(in the rows, 128 means zero)
Each named move below is a turn or a mirror, shown by a few rows before and after it. Which moves, in which order, take the first row of each later pair to the second? The first pair is answered.
A:
[166 165 128 143 128  70 135 153 126] => [156 160 131 143 134  64 138 144 129]
[126 152 162 122 116 134 130 133 146] => [125 150 163 122 117 132 130 133 146]
[106 114 150  61 191 130 146 160 104] => [143 126 138  71 167 163 137 187  96]
X:
[164 151 125 161  90 128 131 140 132] => [156 140 101 168 102 128 140 120 112]
[204 150  72 188  79 154 123 129 114] => [211 159  86 184  70 151 116 142 126]
[159 123  84 179 101 142 156 124 102] => [172 144 126 169  79 136 141 171 143]
[ 78 121 151 107 148 131 131 132 128] => [ 78 119 147 110 148 128 131 130 125]
L:
[144 133 115 120 124 149 137 143  82] => [ 98 120 133 125 116 172 108 129 123]
[125 137 166  44 159 115 128 173  80] => [ 56 120 147 131 104 119  83  84 185]
[129 121 106  90 125 149 109 159  87] => [ 92 113 101 126 102 153  83 118 137]
[155 123 121 104 141 140 161 154  69] => [ 76 102 145 117 120 171 114 125 151]

(two moves a pair)
[ 96 121 152  93 137 123 109 112 137] => [143 138 116 137  90 146  95 119 140]
A then L
[137 114  70 164 146 124 151  70  88] => [ 68  92 108 144 143 167 113  74 141]
L then L
[129 139 152 124 142  82 113 119 130] => [137 143 155 116 123 130  92 151 141]
A then L
[142 141 138 121 149  43 155 112 108] => [ 84 108 153  90 177  87 140 105 106]
L then X
[104 111 127 102 125 179 101 156 109] => [ 91 113  96 159 109 131 107  89 136]
L then A
[ 83 126 215  85 113  91  90 142 197] => [148 139 105 172 101  23 135  58 137]
L then X
[129  99  95 163 121 153  96 133  92] => [115  94 104 141 152 110 120 120  69]
A then L
[125 139 127  84 150 118 148 143  92] => [ 78 127 133 114 124 149 110 114 155]
A then L
[ 95 109 148  83 133 162 110 127 163] => [123 105 111 101 126 194 113 128 128]
X then A
[113 120  91 144 156 133 148  79 125] => [138 123 108 111 154 186 136 141 105]
A then L
[147 138 112 142 126 104 143 135 124] => [109 126 124 149 117 122 122 123 159]
L then L
[103 112  93 144 114 170 129  80 118] => [ 96 104 118 104 136 189 131 112 103]
L then L
[119 126  96 162 125  81 135  85 129] => [137 134 150  85 150 101 143 168  99]
L then X
[136 142 124 149  74 146 100 133 174] => [168 155 113 129 122  74 156 129 109]
A then L
[120 128 131 104 169  66 165  93 100] => [ 90 122 129 130 152  71 147  63 138]
L then L
[137 161 148 164 135  25 151 110 159] => [190 156  75 191 121  85 153 107  92]
A then X
[179 157  94 163  76 137 130 123 123] => [ 79 124 174  77 158 108 144 123 124]
L then A
[ 92 106 126 143 114 187 122 104 147] => [127 111 136  99 141 186 145 151  91]
L then L
[132 113 109 106 129 183 150 146 102] => [101 125 163  85 134 143 143 155 152]
A then X
[118 118  80 187 149 107 136  86 131] => [177 156 140 143 133  86 136 180 148]
X then L
[181 138 152 131 167 116 134 144 124] => [124 124 172 130 169 120 118 123 164]
A then L
[176 147  99 144 122 101 154 149  81] => [ 85  94 122 103 157 169 132 136  91]
L then X
[ 94 119 104 139 111 157 132 124 122] => [135 146  99 153  96 128 141 136 121]
X then L
[ 83 101 146 115 148 167 122 106 137] => [146 122  96 168 105 167 123 101 126]
A then L
[143 134  58 187 109 184 142  95 125] => [197 175 118 145  94 168 140 184 139]
X then L
[142 151  98 122 115  98 169 120 107] => [116 136 137  81 119 155 143 160 124]
L then A
[146 127 123 120  94 141 129 163 149] => [121 103 102 108 126 162 138 145 113]
X then L
[148 145 127  98 165  84 172 131  86] => [145 137 139 103 114 192 112 176 138]
L then A
[117 125 125 142 132 178 108  69 143] => [130 125 146  99 159 188 120 113 107]
L then L
[ 89 109 140  79 180 115 159 118  74] => [143 146 175  73 127 145 130 199 113]
X then A
[137 129 140  92 133 122 144 161 152] => [ 97 100 110 106 145 140 141 113 144]
X then L
[156 144 120 143 131 121 130 137 116] => [130 144 139 135 141  98 131 130 134]
A then X
[ 80 110 118 120 156 160 127 124 122] => [114 126  84 160 120 166 123 116 123]
A then L
[162 139 155  89 154  56 176 149  97] => [ 57  86 137 105 169 111 146  76 124]
L then X
[122 141 172  89 151 114 135 158 136] => [112 144 150 148 106 125 109 124 184]
A then L
[169 147  77 157 128 103 144  77  95] => [168 170 173  96 112 124 114 175 155]
X then L
[117 110 114 130 124 192 113 119 125] => [104 109 102 146 142 130 136  73 118]
L then A
[125 151 133  92 120 116 136 152 140] => [101 134  91 124 124 120 139 100 134]
L then X
[142 149 116 122 174 112 126 149  65] => [120 148  92 185 134 102 106  92 118]
L then L
[ 62 149 136 112 196  86 168 102  74] => [ 71 145 141 129 115 224  88 163 137]
A then L
[125  97  89 120 136 115 140 100 100] => [127 120 154  99 111  99 119 150 162]
X then A
[166 132 122 110 152 143 141 157  80] => [ 76 107 146 124 161 123 121  98 143]
A then L
[174 135 123 105 149 115 152 157  71] => [147 141 164  88 154  84 149 160 111]
A then X
[ 97 100 130 108 132 183 118 141 119] => [154 118 101 119 137 150 148 144  76]
L then L
[124 127 148 122 149 100 142 123 141] => [165 135 125 133 125 137 134 148 124]
X then A
[ 96 113 155  88 154 150 123 141 129] => [114 135 138 155 102 112 110 107 178]
L then X
[ 94 137 107 170 109 130 105 116 163] => [165 154  98 143 129 121 137 164  92]
A then L
[172 117 121 103 165 107 140 144  65] => [102 111 172 122 120 133  78 136 183]
X then L
[104 131 144 115 119 164 101 143 135] => [129 144 103 163 109 113 121  98 125]
A then L
[164 148 107 142 131 116 148 124 127] => [121 131 149  95 153 142 137 149 139]
L then A
[141 152 146 142 104 111 129 134 175] => [149 128  87 160 121 130 143  98 122]
X then A
[114 121 147  87 164 142 134 157 101] => [157 139 100 144 145  93 154 115  90]
L then L
[148 128 112 120 151 150 155 122  81] => [123 125  97 162 127 145 140  84 120]
L then L
[111 120 127  88 157 131 124 137  86] => [134 133  90 134 137 102 134 103  90]
L then L
[172 112  89 157 135 130 133 105 106] => [157 135 162 135 119  98 115 145 173]
A then X
[139 130 145 152 108 111 143 124 144] => [139 120 131 134 134 123 159 121 101]
L then X
[109 140 155 118 147 129 124 112 140] => [129 153 147 139 133 106 128 107 143]
L then X
[122  92 113 148 104  88 117 107 139] => [144 105 123 148  86 103 108 136 146]
X then A
[128 102 114 136 140 121 137 115 122] => [116  98 123 132 142 131 130 119 129]
L then L
[ 99 115 132 147 132 139 139 114 133] => [137 135 123 154 120 111 150 126 128]
X then L
[151 124 115 134 117 156 106 161 123] => [ 87 105 133 134 141 114 112 115 148]
L then A
[102 116 147 130 127 139 116 128 163] => [155 140 123 153 112 100 136 129 144]
L then X
[104 125 129 113 146 119 143 126 131] => [146 136 106 135 119 140 132 141 125]
L then A
[ 87 133 140 111 127 118 114 112 149] => [133 156 130 126 117  88 127 120 140]
L then X
[116 140 116 136 103 146 103 115 135] => [150 154 121 126 107 127 115 137 112]
L then X
[134 136 152 105 122 144 105 152 122] => [118 139 132 143 114 103 110 100 142]
A then L
[191 148 105 138 121  72 169 116  98] => [100 121 128 167  94 111 117  77 193]
L then L
[126 139 125 133 109 165  80 140 152] => [ 93 117 103 136 143 149  98  91 127]
X then A
[132 130 157 136 122  89 128 127 143] => [149 118 110 154 127 115 139 106 101]
A then X
[ 89 101  83 167  95 130 155  84 117] => [134 108  99 111 112 165 165 157  65]
A then L
[100 127 132 129 143 130 112 129 146] => [143 142 110 151 120 137 113 140 134]
A then L
[144 149 136 131 136 125 130 103 119] => [130 140 147 136 132 138 120  98 135]
L then L
[148 132 110 127 135 130 139 136 107] => [126 129 105 151 120 135 124 112 137]
L then L
[ 74 105 130 109 175 110 152  94 104] => [114 112 116 132 109 207 100 144 132]
A then L
[151 179 130 129 154  75 164 127  90] => [ 94 165 132 170 123  87 129  76 161]
L then L
[ 82 139 132 107 136  92 135  93 130] => [113 158 131 117 124  70 144 106 129]
X then L
[ 94 129 126 148  76  84  95 111 178] => [145 143 117 110 117  43 143 141  99]
L then A
[140 109  58 165 120 173 155  78  84] => [ 79  89  96 144 123 209 126  84 127]
L then L
[115 138 128  92 152 125 130 143 101] => [132 148  96 134 133 102 135 111 106]
L then L
[146 133 105 127 148 119 171 114 107] => [128 143 157 119 117 130 139 146 177]
X then L
[175 146 174  82 120 134 109 197 149] => [117 138 157 143 122  57 117  91 196]
A then L
[173 148 133 127 127  87 156 147 103] => [ 97 116 176  94 138 139 121 154 143]
X then L
[ 81 102 143 110 164  83 149  88 109] => [168 144 160 111  93 143 112 190 134]
X then A
[ 95 120 145 130 133 103 122 102 142] => [152 133 125 132 103 156 109 152 126]
A then L
[128 137 159 106 168  83 145 143 118] => [109 128 163 131 124 148  98 146 177]
A then L
[ 92 106 162  90 156 154 121 140 125] => [147 128  98 174  96 148 111 105 138]
L then A
[132 137 134 131 114 119 127 132 142] => [135 129 115 130 131 119 139 119 115]
L then X
[ 99 123 152 116 144 116 119 115 139] => [125 131 144 106 152 107 135 130 108]
L then L
[122 127 159 127 120  68 134 124 170] => [122 123 175 103 131  77 136 146 161]
L then L
[168 160 159 135 110 132 130 173 129] => [100 139 182 135 123 117 122 133 173]
L then A
[142 123 104 114 146 117 144 136  83] => [110 111 123 109 127 173 106 150 122]
L then A
[146 127  97 108 122 167 140 141 104] => [143 129  81 140 104 158 136 113 122]
L then L
[125 136 172  98 158 106 133 152 126] => [153 147 135 152  99 146 103 148 155]
L then A
[128 134 117 156 127 108 138 118 131] => [142 141 123 156 116 116 131 133 138]
A then X
[147 134 139  93 142 141 136 168  89] => [ 80 112 137 127 122 160 101 114 153]
X then L
[116 115 129  98 164  66 153 110 126] => [193 125  93 116 122 134 138 154  98]
A then X
[ 84 100 123  93 174  97 140  95  89] => [171 125  80 132 101 179 105 149  89]
L then A
[130 129 122 129 160  84 149 142  96] => [ 92 126 160 128 136 103 113 150 158]
X then L
[128 108 131 124 114 155 114 140 129] => [150 115 122 124 116 146 126 143 109]
L then L
[132 156 130 140 122  80 141 122 138] => [133 155 155 103 126 125 124 169 134]
A then L
[182 163 170 127 138  89 128 144 133] => [150 150 189 120 129 128 102 156 166]
L then A
[134 153 128 175  74 163  88 151 198] => [ 90 112  65 188 128 148 124  65 137]
X then A
[104 111 115 125 139 144 135  88 134] => [147 148 158 111 118 125 129 148 159]
L then X
[111 110 121  99 170 204 123 135  40] => [ 63 124 211  67 173 145 115 152 115]
X then A
[157 146 115 165 103 117 115 143 180] => [114 124 102 165 138  89 133  91 160]
A then X
[131  92 113  85 120 194  99 165 108] => [100  92  81 150 127  98 124  61 131]
A then L
[ 98  98 119 117 147 178 119 121 108] => [ 92 114 160 102 132 156 111 145 146]
X then A
[138 195 137 116 148  44 157 133 118] => [182 201 100 131 125  88 150 153  93]
X then A
[126 134 110 137 154  63 143 110 110] => [116 123 149  96 140 159 102 177 129]
A then L
